In the rows, zero is written as 128.
One turn sends every row of this set to another row. A few are shown first. Where does it send the rows asked after them?
gize: [159 119 116 147 112 168 141 126 145 121 141 138 132 142  99]
lebo: [165 138 107 114 146 122  98 120 131 115 115 101 121 114 106]
popu: [148 116 122 141 120 148 133 108 136 110 128 160 117 139 139]
ginam: [142 103 137 127 149 155 127 110 108 132  98  82 115 138 116]
puv: [123  95 128 107 139 173 140 111 139 108 142 131 137 112  90]
pizot: [129 156 146 129 113 106 103 130 119 113 161 126 123 133 105]
seron: [142 152 117 130 124 120 111 170 134 113 138 108 131 115 149]
zudo: [138  73 120 107 119 145 159 146 117 112 110 101 141 124 110]
pako: [154 119 123 101 108 153  95 152 110 119 130  96 124 155  94]
Beba: [114 100 131 121 160 154 115 167 109 104 127  82 138 140  97]
meda: [112 125 123 109 160 102 135 171 149 117 140 114 142 121 111]
nam: [116 132 130 138 100 135 119 128 128 127 113 162 104 127 127]
makag: [114 129 142  97 160 142 128 175 131 130 141  83 138 126 106]
Gab: [135 139 152 117 153 114 115 129  97 140 115 130  95 116 122]
legil: [105  84 123 117 150 153 123 158 104  83 126 108 137 136 107]
koge: [129 133 147 130 126 133 181 128 131  95 139 136 132 137 101]
Zin: [154 113 124 137 126 110  97 155 148 137 147 107 131 147 129]
miv: [131 109 132 108 123 105 119 146 124 170 132 114 130 118 134]
befu: [139 114 131 138 146 138 148 120 118 137 126 109 124  76 104]
sab: [146 116 160 139 126 148 140 137 109 122 131 163 118 128 144]
Dile: [ 98 132 131 113 152 150 113 121 122  96 122 134 127 164  94]
dup: [154 129 145 125 145 147 151 111 113  81 127 107 118 143  93]
Zovo: [141 122 140 159 124 141 110 163 138 125 143  97 118 129 151]
tov: [107 123 129  88 150 144 119 140 132 121 131  76 124 160 118]
fuzu: [123 102 140 146 120 149 129 183 120 142 119 121 111 131 141]
rop: [110 122 121  83 153 158 140 122 122 109 120 147 133 130  95]
Vefof: [123 126 133 111 141 147 181 129 124 107 125 135 133 126  83]
nudi: [149 101 119 106 124 116 111 161 142 143 153 107 143 155 118]
ziluf: [108 143 137 135  86 144 105 147 127 128 125 140 114 129 122]
Fogi: [ 95 108 150 137 124 110 153 126 110 105 128 133 128 109 128]
zesu: [122 100 116 108 166 116  95 135 103  96 140 108 127 122 112]
guvab: [135 137 143 138  90 162 138 131 123 132 104 115 117 104 113]

miv moves to guvab
lebo moves to Gab
Dile moves to meda
Where do these go?
Zin moves to nam
seron moves to sab
popu moves to rop
nudi moves to ziluf
Fogi moves to zudo

One turn sends every row of this set to another row. A few are shown first. Where does it send the rows asked after them?
Dudub: [124 114 135 150 176  95 128 113 106 150 104 113 162 159 113 142 120 141
 151  83  95 137 152 160 143 154 120 112 118 117  81 119 169]
nifer: [122  94 127 132 169 147 142 113 108 139  85 129 138 186 103 113 121  69
 177 117  81  99 128 176 133 104 127 148 163 160 124 125 142]
rosi: [130  98 124 138 145 111 104 119  91 145  87 154 159 200 139 151 116  83
 168 103  96 108 108 174 126  99 122 141 125 163 102 120 129]
fabat: [ 94 122 127 138 140 117 137  84 136 124  78 102 144 166 130 106 134 105
 118  72  96 112 106 154 135 152  91 130 169 134 117 136 129]
bamuk: [130 123 127 165 117 129 127 121 104 122 103 137 179 169 117 121  83  99
 156 106 113 111 106 148 120 107 155 131 126 161 113 128 148]
mibu: [154  68 137 149 170 111 121  97  99 148  96 136 128 147 139 111 146 145
 156  94 125  99 154 173 117 109  89 165 153 183 124 154 129]
mav: [142 115 118 157 203 108 130  84 107 132  63 139 149 148 141  95 125 122
 154  88  74 125 131 133 140 137 107 147 116 169 164 101 145]
Mebe: [144  98  92 131 193 121 133  97 115 128  81 128 154 165 134 108 100 123
 122  93  65 144 130 156 153 146 110 115 116 126 105 111 129]
voz: [140 117 117 127 158 127 142 132 105 151  98 149 164 127 128 113 118 118
 105  56 138 152 125 184 144 134 138 128 128 149 108 134 102]
lezuz: [117 118 129 164 166 138 115  76  89 132  60 138 130 148 126 143 109  98
 130 131 116 106 134 188 146 128 139 167 121 130 106 123 159]
refe: [166 114 113 134 143  94 133 108  93 146 102 146 160 135 146 100 127 109
 115 114 106 138 112 167 128 143  98 115 168 181 142 146 131]
ropib: [113  99 155 133 173 128 142 113  95 139  66 114 150 154 146 154 154 116
 147  56 111 113 134 139  97 132 122  99 113 144 126 125 119]
zalu: [133 106 123 151 157 133 112 105 138 164  87  93 172 135 105  91 131 133
 137  90 126 101 109 189  95 150 109 160 119 140 109 136 171]
Sefar: [174 119 158 130 179 144 108 119 119 141  89 109 166 157 119 129 125 122
 121  91 124 130 127 148  84 123 109 117  97 137  96 126 140]
vup: [142 135 104 157 179 120 130 127  87 153  64 106 145 158 125 118 120  76
 154 100 127 114 149 150 154  94 143 126 114 124 129 147 132]
Buguk: [167 134 128 130 206 138 114 107 112 168  75 101 146 161 113  99 142  99
 164  74 146 109 127 151 106 130  96 137 130 164 141 121 148]
fepo: [111 115 133 176 185 102 141  98 104 136  94 121 153 144 132 108 124 152
 173  71 111  99 132 149 143 129 102 148 120 151 127 132 194]
pafo: [123 125  90 154 163 117 135  92 128 110  48 108 151 140 150 123 136 113
 155 131 123  99 119 174 101 127 139 171 136 134 113 118 158]
zerok: [119 144  99 114 187 138 134 116 115 122  79 101 153 169 155 126 138  88
 166 124 129 138 146 146 111 135 129 156 139 150 121 104 136]
Serim: [ 94 119 106 145 156 121 148 100 129 138  69 112 160 193 156 118 148  84
 130 121 130 128 122 156 133 128 117 156 108 133  85 124 142]
rir: [144 113 120 132 162 123 152 129 104 150 102 161 161 125 128 124 133 117
 114  53 138 154 125 185 146 139 140 125 132 152 110 140 114]
vug: [148 108 125 125 142 100 143 104  98 153  95 152 169 152 139  99 125 107
 134 123  99 148 105 161 123 141  95 109 165 187 148 127 131]
nim: [140 116 126 133 170 153 100  67 121 160  69 122 148 161 125  99 135 102
 111  96 112 120  82 166 132 135  86 151 114 150 103 127 134]
fus: [158 123 129 140 180  96 136  88 125 135  91 102 158 172 141 127 111 120
 167  61 128 120 148 143  96 139 112 146 159 144 131  96 101]
pef: [164 117 122 126 149  91 125 107  90 149  90 147 166 136 147  96 124 110
 114 121 110 127 110 164 122 134  94 119 163 183 148 134 125]
Gad: [150  62 125 156 170 118 126 108 104 127  99 144 118 161 142 119 145 149
 165  85 123 111 141 182 113 119  93 157 158 182 134 136 131]
Rav: [128  89 171 158 161 110 141  85 118 143 102 131 125 142  92  96 134 123
 139  91 126 132 141 171 126 128 168 120 159 157 104 136 157]
pobe: [109  74 128 145 159 117 155  52 112 149  81 107 171 144 149 102 105 129
 143  94 113  91 104 168  95 144 135 135 133 144 114 115 142]
zonaz: [110 114 100 145 144  98 120 127 131 154  77 128 198 169 129  92 128  96
 145 130 106 112 144 161 142 129 115 171 118 134 135 142 143]
Nozi: [131  80 168 143 175 117 153  83 118 150 108 147 138 139 103  94 142 120
 127  87 135 124 152 173 133 130 157 134 151 162  99 149 157]
paz: [135 108 122 178 149 140 143 138 123 121  81 140 161 167  88 124 124  97
 169  86 113  99 133 175 125 121 156 168 136 148 137 105 129]
Zibo: [127  87 173 145 170 117 148  92 116 153  98 137 135 144  92  96 139 120
 120  89 143 117 161 175 132 135 153 129 148 156  95 142 154]
zerep: [166  64 131 152 172 100 120  96 105 142 106 143 128 152 145 110 151 140
 152  92 120 111 152 171 116 116 100 161 154 183 126 154 127]
Dukib: [133 131 128 162 158 119 151 102 116 132  56  95 151 156 147 140 138 102
 163 118 125 127 149 131  98  97 138 140 105 140  93 139 145]
pegaf: [135 117 137 125 180 142 124 122 109 111  93 144 172 171 143 137  97 118
 157 133 122 116 174 152 109 116 110 166 121 147 125 126 156]
rolag: [141 104 116 137 157 114 151 130 114 149  96 157 165 143 129 117 125 124
 129  47 133 155 109 181 145 113 140 120 126 142 104 133 103]

pef moves to voz
fabat moves to ropib
Nozi moves to zerep
Where do these go?
fepo moves to mav
zonaz moves to vup
nifer moves to rosi
zalu moves to Buguk
Rav moves to Gad
Serim moves to Dukib

